(in the rows, 128 means zero)
Each run below is a few steps of one of 6 hidden systems, one row a step.
trace 1, Z48:
[[131 126  84 157 129 165  84 157 117 103 112 109 139 134  93 198 118 139
   96 126]
 [ 97  99 151 133 155 165 121 141  81  69 125 119 117 167 162  73 146 130
  105 150]
 [111 160 122 133 103 155 162 163 108  78 112 182 173  82 113 150  82 122
  136 139]
 [131  96 175 126 145 126 141 137  72 119 120 138  77 119 123  96 116 146
  101  50]
 [154 202 120 137  61 127 132  73  91 122 144 161 144  85 139 122 125  98
  120 154]
 [154 136 138 105 201 134 129 124 108 187  84 104 105 115 139 138  88 120
   77  89]
 [134 166 112 132 101 154 141 103 146 122 222 105 109  80 195  83 142 120
  136 162]
 [177 126 116 123 205 147  92 150 148 158 123 143 162  99 118 228 124 127
   95  99]
 [124  78 132 169 149 134 119 113 105 125 190 124 126 153 223  48 170 127
  162 138]
 [101 161 134 133 143 112 133 136 160 147 118 207 220  92 113 228 107  96
  147 138]
 [131  52 179 123 173  92 147 125 124 163 120 119  74 161 156  47 162 132
  181  52]]
trace 2, Z582 (11 x 20):
[[158 136 166  97 140 164 128 137  90  96  91 116 134 117 155 119 194 133
   80  99]
 [119 184  89 156 102 164 117 145  66 112 129 114 133 109 142 137  83  87
  132 140]
 [ 98 133 178 113 187 163 124 114 137 112 151 149  76  96 114 127 101 116
   94 126]
 [200 145 130 132 109 149 140 104 121 113 155 156 142  80 165  88 119 137
  131 149]
 [143 132 156 143 149 103 107 112  99 162 130 145 151 121 128 175  66 136
   78 104]
 [116 138 135  93 166  98 155 123 105 136 183 138 140 132 193  85 141 111
  118 144]
 [135 151  82 132 146 115 153 111 155 187 121 177 154  82 123 173 108 117
  135 123]
 [122  86 146 154 168 123 123 108 128 180 142 121 114 133 181 108 170 133
  130  80]
 [130 178 124 141  99 118 113 102 162 167 118 125 185 126 153 159 147  76
  175 156]
 [120  82 150 133 193 121 111 138 161 173 101 100  94 162 118 115  97 117
  169 100]
 [133 127 122 145  77 104 114 104 192 120 189 127 151 138 139 119 155 127
  191 176]]
trace 3, Z456 (11 x 20):
[[164 131 124  89 155 114 148 187 152 150 101  93 159 128 131 133  78 124
  165 110]
 [114 116 101 160 107 101 103 125 128 128 227 120 101 130 128 141 138 127
  152 117]
 [159 110 138 124 156 117 100  76 154 142  80 175 145 155 101 148 167 120
  120 156]
 [ 97 101 106 158 106 129 148 153 129 134 100  98 162 151 168  94  94 155
  137 142]
 [ 77 151 152  99 105  99 134 142 161 124 156 127 130 122  95 172 149 111
  146 108]
 [161  97 111 119 133 112 121 134 102 123  99 124  95 163 103  92 155 120
  164  98]
 [107 153 114 166  69 151 104  88 143 129 114 104 118 129 116 141 117 131
  109 162]
 [120 107 170  73 176 131 131 155 154 108 104  93 117 155 115 119 125 146
   98 127]
 [151 149  85 120  70 128 140 157 121  80 171 115 134 115 123 113 121 139
  154 143]
 [127 102 129 131 161 130  97 120 112 114 117 159 115 137  81 184 144 143
   74 106]
 [119 127 124 126 104 144 159 126  90  89 113 134 151 137 179  58 143 140
  113 161]]
trace 4, Z292 (11 x 20):
[[151 168  83 127 148 119 109 131 114 145 146 124 162 134 139 156  85  94
  131 170]
 [ 82  76 109 137 184 123 147 135 143 132 159 165 103 128 126 122 109 152
  116 130]
 [143 124 136 132  92 107 156 123 145 125 135 174 180  95 151 134 159 148
  146 116]
 [121 119 149 136 153 107 111 133  90 167  82 122 143 155 136 152 129 104
  128  80]
 [ 72 153 124 138  96 110 129 102 130 141 157 117 117 147 145 102 144  90
  162 152]
 [141 131 131 105 149 137 131 113 195 154  79 138 109 118  82 141 124 117
  154 131]
 [153  85 143 158  96 121 102 116 152 124 145  84 112 157 142  94 130 165
  144 127]
 [144 154 129 104 121 110 101 128 157 117 123 118 177 148  98 183 114 128
  107 172]
 [110  68  93 120 170 120 134 169 103  95 133 126 115 180 126  95 128 146
  132 133]
 [ 96 146 102 140  59 122 154 133 134  96 129 168 163 100 102 166 144 146
  127 133]
 [125 106 158  98 170 134 131 148  85 119  62 126 108 157 115 114 168 120
  107  77]]
trace 5, Z582:
[[113  99 195 164 115 127 106  84 122 155 120 120  71 123 127 119 170 130
  127  51]
 [168 202 145 108  68 122 103  87 129 135 103  85 149 145 138 106 139  74
  157 174]
 [131 113 127 115 170 128 107 137 163 154 125  71  76 152  89 124  39 141
  114 138]
 [158 110 117 105 121 120 124 127 186  88 220 118 137 126 148 114 158 174
  117 179]
 [170  93 100 120 160 113 123 158 123 125  74 166 193 143  99 193 118 164
   91 122]
 [ 48  92 105 152 131 112 155 167  56  98 164 138 149 163 185  96 159 132
  130 111]
 [ 68 180 121 107 108 137 170 130 142 131  79 190 147  82  84 177 153  85
  154 114]
 [136 100 140 158 123 156 131 114  96 149  97 105  38 118 135  60 149 119
  159  53]
 [140 212 156 151  38 138  77  60 158 132 143  93 130 112 114 158 129  90
  133 175]
 [181 102 174  78 206 143 103 139 145 131  90  60  81 169 108  85  63 143
   96 136]
 [153 137  72 140  83 116 121 137 159  78 252 118 164 117 155 126 103 167
  129 205]]
trace 6, Z48:
[[131 112 156 144 138 164 140 102 159 122 108 165 121  98 138 100 134 134
  139 138]
 [149 136 166 143  97 121 120 130 137 139 126 113 158 113 140 143  99 135
  137 104]
 [140 137 142 104 141  87 117 125 104 133 162 116 118 152 129 120 119 106
  133 122]
 [141 133  89 120 143 116 139 105 145 143 138 162 123 119 118 131 120 125
  127 156]
 [126  97 125 135 142 128 135 120 163 153 122 121 129 125 144 129 141 162
  106 117]
 [120 140 124 124 101 118 127 140 137 123 143 108 158 135 150 139 160 124
  142 128]
 [111 122 113 123 154 119 116 148 120 135 115 129 126 149 108 152 137 104
  147 110]
 [103 118 131 142 119 137 127 108 144 119 127 144 109 133 120 105 137 120
  151 146]
 [136 128 152 125 118 131 121 127 158 126  96 127 142 125 103 147 109 134
  128 128]
 [131 119 141 118 111 109 124 136 121 116 141  95 113 155 126  98 114 135
  134 126]
 [128 146 102 113 122 113 129 126 132 114 137 142 135 129  98 151 111 129
  112 152]]
trace 7, Z609:
[[128 128 133 109 129  96 150 173  58 135 133 109 145 128 158 125 122 133
  108  61]
 [ 95 181  90 106 129 121 145 129 108 138 182 141 100  90 127 152 149  88
  130 116]
 [149 128 110 122 185 175 132  99 147 165  91 137  93  97 137 121 150 116
  106 123]
 [139 149 153 164 102 166 118  99 151 142 149  95 146  94 192 111 112 137
  113 149]
 [148 135 178 112 177 134  96 145 151 121 144 119 154 132 124 165  87 111
  130 137]
 [151  97 110 146 147 114 122 121 122 109 182 163 129 142 145  88 108 130
  161 160]
 [114 106 123 149 132  94 131  98 146 146 117 198 158 123  93 174 106 149
  105 136]
 [120  92 146 121 135  79 163 136 108 155 118 139 150 146 171  93 155 140
  145  82]
 [ 89 166  98 138  86  96 136 126 145 171 149 126 135 107 113 177 134  97
  168 103]
 [129 102 136 108 182 134 113 112 165 170  98  96  76 153 122 114 178 110
  142 102]
 [132 159 110 157  55 146 112  95 182 134 135  85 144 126 151 117 141 128
  155 182]]
trace 8, Z292:
[[123 124 123  70 154 121 163 174 133 110 105 122  96 130  90 104 111 124
  150 105]
 [148 127 110 153  60 116 120 108 121 113 156 128  96 112 103 123 139 151
  133 107]
 [156 146 142 100 156 141 108  99 123 134  87 123 130 137 119 151 147 125
   60 144]
 [110 130  89 130 123 151 144 160 112 112 153  81 123 131 181  84 119 137
  124 146]
 [120 151 122 109 140 143 134 151 156 113 155 150 127  79  91 191 121 129
  122 107]
 [165  91 142 145 155 145 111 124  84 106 142 149 113 132 153  94 160 132
  129 102]
 [107 182 130 156  91 143 130 107 112 135 118 145 172  95 149 157  91 112
  103 153]
 [105 112 163  84 202 124 152 151 121 137 128 122  91 133 140  90 112 117
  124 101]
 [155 159 102 153  56 110 142 105 139 138 180 144 131  81 135 124 120 126
  172 124]
 [154 106 159 115 203 121  98  95 141 176  91 141 114 137 109 163 125 126
   82 107]
 [117 127 104 157  91 116 138 117 128 131 182 100 154 141 208  72 135 136
  148 170]]
trace 9, Z998:
[[110 123 185 136 158 123 129 166 102 132 114 126 137 130 129 124  45 105
  164  86]
 [127 136 138 124 107  68 131  80 127 137 197 158 120 141 138  85 112 110
  154 166]
 [176 128 119 103 153 100 130  90 162 178  68 160 124 126  74 153 102 131
  115 128]
 [126  94 116 139 116  99 140 121 147 178 133  69 135 154 187  90 139 170
  114 117]
 [116 167 118  98 131  96 111 139 160 151 136 118 174 133 112 212 164 100
  131 128]
 [136  61  98 148 185 141 111 150 129 136 134 123  97 155 141 112 175 127
  166  94]
 [ 87 138 127 186  74 147 105  89 174 122 126 154 162 117 121 173 152 127
  141 164]
 [113  83 199 101 180 145 118 168 139  95  79 112 108 163  99 111 122 130
  145  98]
 [ 99 146 106 160  26  99 125 113 126 105 165 108 126 151 120  96 120 121
  180 163]
 [136 117 151  81 172 116 104 122 130 111  90 142  87 153  32 173 112 137
   77 114]
 [141 111  81 136  59 127 155 125 113 105 128  80 118 152 175  40 164 168
  128 153]]
trace 10, Z456 (11 x 20):
[[129 110 145 167 115 117  88  93 167 158 158 127 109 131 118 157 169 112
  174 104]
 [148 108 154 143 134 118  88  98 153 149  80 106 148 185 130 113 129 113
  157 156]
 [ 84 121 121 133 103 107 125 144 176 128 136  91 138 165 114 129  85 137
  155 165]
 [122  93 133  94 119  85 129 143 174 108 142 127 113 159  73 137 154 153
  154 119]
 [149 105 100 140  69 100 114 121 118 111 101 115 134 168  98 121 159 154
  135 129]
 [ 76 130 126 121 103 122 121 130 121 113  87  99 134 171 104 147 145 140
   83 140]
 [ 94 139 119  79 111 138 158 172 122  79 107  99 108 142 110  97 152 133
  129 129]
 [134 142 110 122  94 159 119 153 113  82 118 116  90 107  76 146 140 135
  122 100]
 [144 123 154 125 130 168 104 124  89  76 115 112  97 136 120 109 137 142
   75 128]
 [136 169 131 104 121 165 138 143 103  73 123 129 140 106 128 121  91 131
   82 168]
 [128 122 123 102 165 142 154 164  95  89 160 155 112  92 121 132 101 153
   82 106]]
trace 11, Z609 (11 x 20):
[[124 149 149 116 144  91 111 134 111 137 155 135 118 139  95 150  78  82
  163 117]
 [135 107 100 116 151  98 140  87 145 154 147 152  83 140 112  87 122 133
  131 148]
 [145 128 109 132 100 103 140  97 168 171 108 128 156 117 130 148 126 163
   96 139]
 [133 110 134 114 147 103 122 163 130 146 138  83 155 152 163 141 153 140
  127  97]
 [104 142  89 135 123 129 119 143 144 119 170 132 140 127 129 157 156 104
  168 143]
 [114  87 125 145 167 157 114 121 152 129  86 151 115 141 109 136 155 129
  135 125]
 [109 126 153 160  71 135 132 112 134 113 118 125 148 128 152  97 137 136
  150 135]
 [116 135 162 110 125 113 112 146 132 121  99 114 125 148  81 156 102 109
  145 106]
 [136 119 112 113 108 110 133 122 116 110 149 112  86 153 119  71 136 126
  150 137]
 [131 147 101 117 102 121 124 109 149 128 100 128 126 128  79 164 117 146
   90 148]
 [141 101 129 101 142 128 139 157 102 110 117  89 128 153 160  92 152 155
  100 112]]
trace 12, Z998:
[[181 146 158 118 147 111 113 106 136 161 126 131 150 120 145 134 115 102
  145 124]
 [141 116 115 146 155 108 117 110 140 173 135 122 148 148 157 124  98 120
  142 148]
 [129 109 125 119 152  96 133 122 183 156 141 143 162 135 131 153 127 139
  135 145]
 [140  88 125 136 134  97 126 138 156 155 120 135 154 143 132 141 150 139
  167  98]
 [ 95 108 136 156 121 100 106 108 144 157 118 139 149 159 125 157 161 116
  150 118]
 [ 94 104 146 122 145 120 114 120 166 136 100 124 116 166 106 128 165 111
  159 129]
 [103 117 127 141  88 124 110 123 170 127 119  98 103 152  95 130 143 129
  167 130]
 [128 115 149 123 110 125  89 126 148 105 117  93 104 167  79 145 144 139
  123 127]
 [131 118 109 126  93 131 106 139 122  86 112  91 123 175 105 114 146 142
  126 152]
 [ 99 122 100 118 113 135 123 159 115  79 116 118 123 151  84 151 126 151
   95 139]
 [112 114 109 111 107 142 148 160  96  66 133 129 111 129 117 108 159 157
  104 117]]

Which system made each run below?
trace 13, 2 rows:
[[129 127  97  99 176 117 111 156  82 104 145 152 137 137  97 196 153 133
   65 109]
 [ 98 130  84 131 144 154 172 137  72 108 131 169 141 108 189  86 172 120
  117 134]]
 -> Z609
trace 14, 2 rows:
[[155 146 141 145  98 104  98 137  64 136 133  87 154 156 169 120 148  94
  159  92]
 [ 74 171 111 131 149 130 108  98 130 152 123 140 107 136  97 161 103  70
  123 163]]
 -> Z292
trace 15 (2 x 20):
[[115 198 143 109  61 124 150 163 123 101 160 101 190  95 163 151 108 121
  129 139]
 [119 109 120  92 209 100 121 159  80 129 145 157  89 146  87 159 133 102
  120  71]]
 -> Z456
trace 16:
[[ 63  98 104 182  75 115 100 128 168 145 140  73 140 161 130 179 157 171
  108 122]
 [115 126 146  65 149 146 128 185 157  87  79  85 146 168 114 133 197 113
  150 126]]
 -> Z582
trace 17:
[[109 135 141 128 103 133 149 141 144 117 140 119 139 101 132 136  91 157
  100 124]
 [153 132 131  96 131 116 129 148 101 105 144 115 118 130 126 128 153 135
  110  99]]
 -> Z48
trace 18, 2 rows:
[[ 97 141 141 110 138 162 170 120 172  92 129 175 113  92 121  83  99 114
  157 180]
 [181  96 163 128 109 122 144 140 144 127 108 133 117  99 105 109  78 172
  139  79]]
 -> Z292
trace 19 (2 x 20):
[[129 165  95 124 105  68 133  71 102 208 136 102 121 155 167  97 138  89
  133 137]
 [ 92 142 103  93 161 117 142 131 207 190 121  74 123 132 125 162 108 134
  107 146]]
 -> Z609
trace 20 (2 x 20):
[[150 136 140  77 150 140 147 131 173  98 120 129 130 121 117 105 105 143
  107 179]
 [179 101 103 149 115 130 122 149 115 109 143 126 144 118 133 129  92 172
  115 120]]
 -> Z609
trace 21:
[[119  85 142 111 158 111 132 174  89 120 109  85 132 170 154 111 136 155
   99  85]
 [ 89 179  75 118  90 122 142 146 121 102 164 142 153 115 124 159 153  96
  151 156]]
 -> Z582
trace 22 (2 x 20):
[[119 139 115 122 106  80 119 123 105 165  79 125 116 158  72 160 123 101
  148  86]
 [ 94 132 111 100 105 103 146 116 134 147 134  75  77 158 137  76 166 126
  127 126]]
 -> Z609
trace 23:
[[135 122 139 141 104 139 119 101 103 107 109 131 105 127 116 118 137 153
   80 120]
 [128 169 144  95 112 123 142 137  90 108 112 113 149 131 141 120 117 117
   96 134]]
 -> Z609
trace 24, 2 rows:
[[124 136 104 126  78 117 139 132 147 114 171 104  88 117 112  97 114 137
  162 132]
 [177 125 132 106 147 130 106 107 158 132 109 140 114 119  82 166 135 147
   92 124]]
 -> Z292
trace 25:
[[119 176 110 123 110 125 135 145  75 113 166 160  97  85  99 144 130  72
  175  84]
 [124 138 128 125 167 151 123  62 112 164  96 150  54 113 109 107 136  98
   93 123]]
 -> Z609
trace 26 (2 x 20):
[[110 146 143 155 112 160 129 108 139 102 136 179 154  98 139 129 129 107
  153 160]
 [131 108 178 125 157 135 136 135 122 129  81 139 129 128 123 108  85 128
  133 106]]
 -> Z292
trace 27 (2 x 20):
[[ 95 136 110 138 127 149 104 133 135 141 108  71 156 153 162 167 179 133
   81 135]
 [102 139 111 114 162 182 126 188 137 101 111  92 135 129 142 136 141 100
  157 133]]
 -> Z582
trace 28:
[[131 160 112 106 135 140 115 136 157 126 109 110 135 134 101 160 117 105
  132 155]
 [141  84 110 135 142 133 120 153 138 112 162 103 106 138 133 110 119 160
  130 117]]
 -> Z998
trace 29, 2 rows:
[[148 103 140 133 135 106 118 130 140 125 133 143 168 138 129 152 111 157
  106 135]
 [107 111 120 111 143  95 149 157 102 118 141 142 160 150 148 120 135 133
  130 122]]
 -> Z582
trace 30:
[[ 89 107 136 114 108 128 142 137 106  94  70 112 136 173 123  97 153 153
   89 139]
 [ 65 160 100  94  88 122 161 170 111  94 126 106 112 129  99 132 138 120
  129 118]]
 -> Z998
trace 31:
[[ 91 130 152 139  63 160 177 147 163  86 109 154 167  79 140 117 148 159
  145 125]
 [100 142 192 121 125 123 122 159  71 111 116 125 100 124 102 135 105  94
  145  51]]
 -> Z998
trace 32, 2 rows:
[[103 124 189 137 157 112 125  77 141 184 124 129 111 136 165  95 133  92
  153 112]
 [135 161 143 118 121 111 113  88 198 181 123 102 120 133 118 129 110  85
  179 160]]
 -> Z998
trace 33:
[[ 61 144  96 136 117 137 133 133  97 111 103 143 157 145 130 158 163 114
   97 145]
 [ 87 128 138 110 140 166 158 160 110 107  71 123 106 122 124 101 146 109
  143  97]]
 -> Z48
trace 34 (2 x 20):
[[153 105  72 127 126 107 161 115 143 155 150 162  79  85  91 126  95 173
  108  99]
 [144 129 127 137 104 123 118  78 139 150 135 112 134 122 160 142 189 163
   56 128]]
 -> Z48
